In the rows, zero is written as 128.
The rows of M fall into 3 groups, and each row is roughly a mix of its group's hidden directions.
M, 112 rows:
[[149 159 138  75 136 144 141 121 111 116 187]
 [127 149 121 109  82 114 143 126  83 143 183]
 [120 149 145  73 131 148 149 113 118 112 187]
 [154  80 139 114 172 175 141 141 118  99 127]
 [119 116 120 161  78 111 161 165  98 154 150]
 [136 136 153 104 148 151 148 128  62  91 144]
 [146 162 157 107 177 143 163 103 156 105 112]
 [113  97 170 148 139 179 171 130 138 108 140]
 [ 93  91 105 113 136 102  81 119 129 102  88]
 [154 126 164 129 116 143 165 135  71 126 170]
 [141 149  82 115 154  84  97 104 153 134  97]
 [135 115 158 153  85 161 155 147 103 148 172]
 [119 114 121 124 158 142 103 139 184 105  75]
 [138 141 132 119 152 184 144 155 155 106 178]
 [119 145  84 126  92  80  86 133 125 153 107]
 [156  98 143 201 134 130 135 124 115 145  99]
 [120 142  80 112 121  78 143 153  99 169 126]
 [139 151  81  94 112  92  75 123 133 136 114]
 [149 173 125 122 100 113 137 142  84 150 178]
 [126 133  80 169 104 143 130 159 153 176 128]
 [119  72 111 174 105 144 102 136 125 159 104]
 [ 93 118 117 146 140 164 100 122 184 129  89]
 [102 121  94 150  92 111 144 166 119 182 133]
 [111 110 115 152 119 153  92 122 197 134 106]
 [142  90 124 172 101 108 148 157 107 172 110]
 [104 121 106 104 163 104 149 127 134  62 112]
 [153 128 104 129 175  97  90 123 156 135  83]
 [164 129 173 127 132 179 139 115 107  97 161]
 [150 128 144 167  74 157 130 123 108 160 162]
 [126 146 106  88 167  73 146 135  99 123 107]
 [147 145 130 138 155 183 107 101 102  80 124]
 [109  99  90 131  97  93  94 148  87 151 141]
 [ 88 146 120 145  91  87 152 157 137 170 130]
 [116 137 128 119 174 166 133 143 192 109 121]
 [144 120 144  96 177 134 106  97 138  77 106]
 [135 121 109 137 167 102  90 120 159 132  69]
 [135 112 152 169  97 189 140 143 140 137 157]
 [128 175 130  81 140 100 151 126 110  92 162]
 [153 158  94  97 164  80  98 135 131 140 110]
 [123 148 133  82 176 140 100  98 159 102 109]
 [143 110 143 125 180 182 118  93 146 111 109]
 [ 99 135 105  98 156  65 132 150 147 119 102]
 [170 179 119 117 138  82 121  90 111 127 137]
 [ 93 128 153 119 158 169 117 118 181 100 112]
 [152 162  69 113 142  84 117 124 134 155 115]
 [127  91 124 177 136 129 145 174 161 135  94]
 [119 117 107 137 152 113  97 144 174 124  67]
 [106 151 129  87 169  92 120 112 127  89  94]
 [124 168  68 135 121  93 122 140 143 167 114]
 [166 121 125 101 175 153 105  97 118  84 119]
 [119 139 116  79 157  67 121 113 107 115 105]
 [163 119 133 133 116 102 165 175  94 144 166]
 [156 141 160 140  65 118 133 130  95 142 163]
 [108 165 127 125  98  62 148 151 151 135 115]
 [142 115 110 160  87 141 135 152 164 180 152]
 [111  88 138 137 157 147 112  98 165 106  79]
 [174  90 150 136 116 179 113 107 121 122 161]
 [132 151 121  92 163  69 114  99 130 108 101]
 [167 137 100 127 169  90  90 126 139 141  91]
 [122 120 168 121 191 158 152 114 143 100 111]
 [ 78 155 113 114 132 151  95 109 171 101 107]
 [100 113 106 164  75  99  98 108 120 157 120]
 [135 129 104  81 176 109  95 107 164 119 111]
 [108  91 133 141 160 128 110  96 159 114  71]
 [ 89 156 101 130 112  73 147 154 129 162 115]
 [143 105 147 170 112 144 112 109 140 184  90]
 [137 134 134 131  80  69 141 135  80 142 132]
 [132 155 139 105 149 191 127 134 149 100 168]
 [106 102 127 153 136 157  98 102 164 135  73]
 [110 124 123 153 140 197 118 130 179 131 121]
 [131 106 128 139 117 153 170 195 153 120 148]
 [120  72 113 171 107 123 115 146 122 160  90]
 [132 188 138  88 136  95 155 133 134 109 161]
 [101  97 156 152 125 155 187 159 134 124 151]
 [140 124 147 128 101 136 170 155  80 151 172]
 [104 112 118 185  86 106 131 151 116 154  99]
 [107 115 153 133 173 161 118 114 183 107 103]
 [129 167 134  97 137 176 123 108 118  96 175]
 [100 123 118 123 161 168  92 113 180 111 105]
 [117 165 122  95 140 162 136 138 133  85 180]
 [175 140 186 112 121 125 154 164 139 124 152]
 [140 156 113 105  94 105 148 148  83 143 176]
 [126 136 118  87 178  73 141 154 141 118 117]
 [157 150 143 123 116 124 142 100  73 142 181]
 [117  96 155 167 167 150 118 100 167 124  99]
 [111  97 175 151 104 181 144 143 116 115 151]
 [154 135 147 124 125 151 168 144  67 126 165]
 [130 115 134 121 163 196 120 100 134  88 123]
 [125 126 128 105 148 181 125 110 109  67 153]
 [125  97 121 170 143 127 111 143 166 127  67]
 [175 137 149 114 141 149 154 146 104 127 188]
 [121 138 134  87 162  65 128 108 112 105 105]
 [ 76 158 121  71 109 129 122 133 146 117 158]
 [136 153 133  85 182 157 128 118 144  94 157]
 [101 128 124 120 166 131 119 143 191 127  82]
 [166 105 169 109 144 150 120  93  99  90 147]
 [149 115 134 123 152 183  90  98 144  87 119]
 [169 135 137 129 128 124 181 157  89 140 168]
 [160 160 106  87 178  91 123 150 131 133 125]
 [119 110 117 136 155 135 101 141 183 112  72]
 [134 160 136 119 140 193 133 123 146 109 177]
 [118 136  89 115 123  65 145 149 109 169 122]
 [130 129 134 123 181 166 143 151 187 117 127]
 [ 94 143 119 117 149 167  95  80 152 104 102]
 [ 83 108 113 135  92 129 153 186 152 124 118]
 [129 116 114 138  85  86 141 176  94 145 154]
 [122 116  92 141 100  92 146 159 109 185 139]
 [135 122 124 139  80  80 129 116  69 143 133]
 [ 69  91 151 121 138  89 126 129 139 112  92]
 [161 131 149 107 164 148 102  86 132  78 122]
 [102 158  97 117 126  63 145 147 119 157 113]
 [114 100 172 150 138 169 181 132 129 114 148]]
Here is one row of each group, with its name. Which group are the others in?
[132 100 143 157 140 112 122 121 171 158  68]
A
[111 121 133 153 136 124  80  75 141 128  80]
G
[177  89 111 131 150 180 105 113 109 115 135]
B

[133 188 138  84 137 104 148 123 127 106 166]
A
[155  91 158 158 116 180 158 127 126 116 158]
G
[104 120 104  98 192 129 116 127 158 105 100]
A
[123 131  95 163  89  87 107 154 118 158  97]
G
[115 129  97 114  96  79 109 152  87 141 163]
A
[ 69 147 101 116 121 100 108 121 157 108  90]
A
[ 78 134 108 142  86 105  93 112 142 134  89]
A
[132 102 132 155 120  82 130 138 142 175  78]
A
[145  97 152 201 120 138 153 128 109 146 125]
G
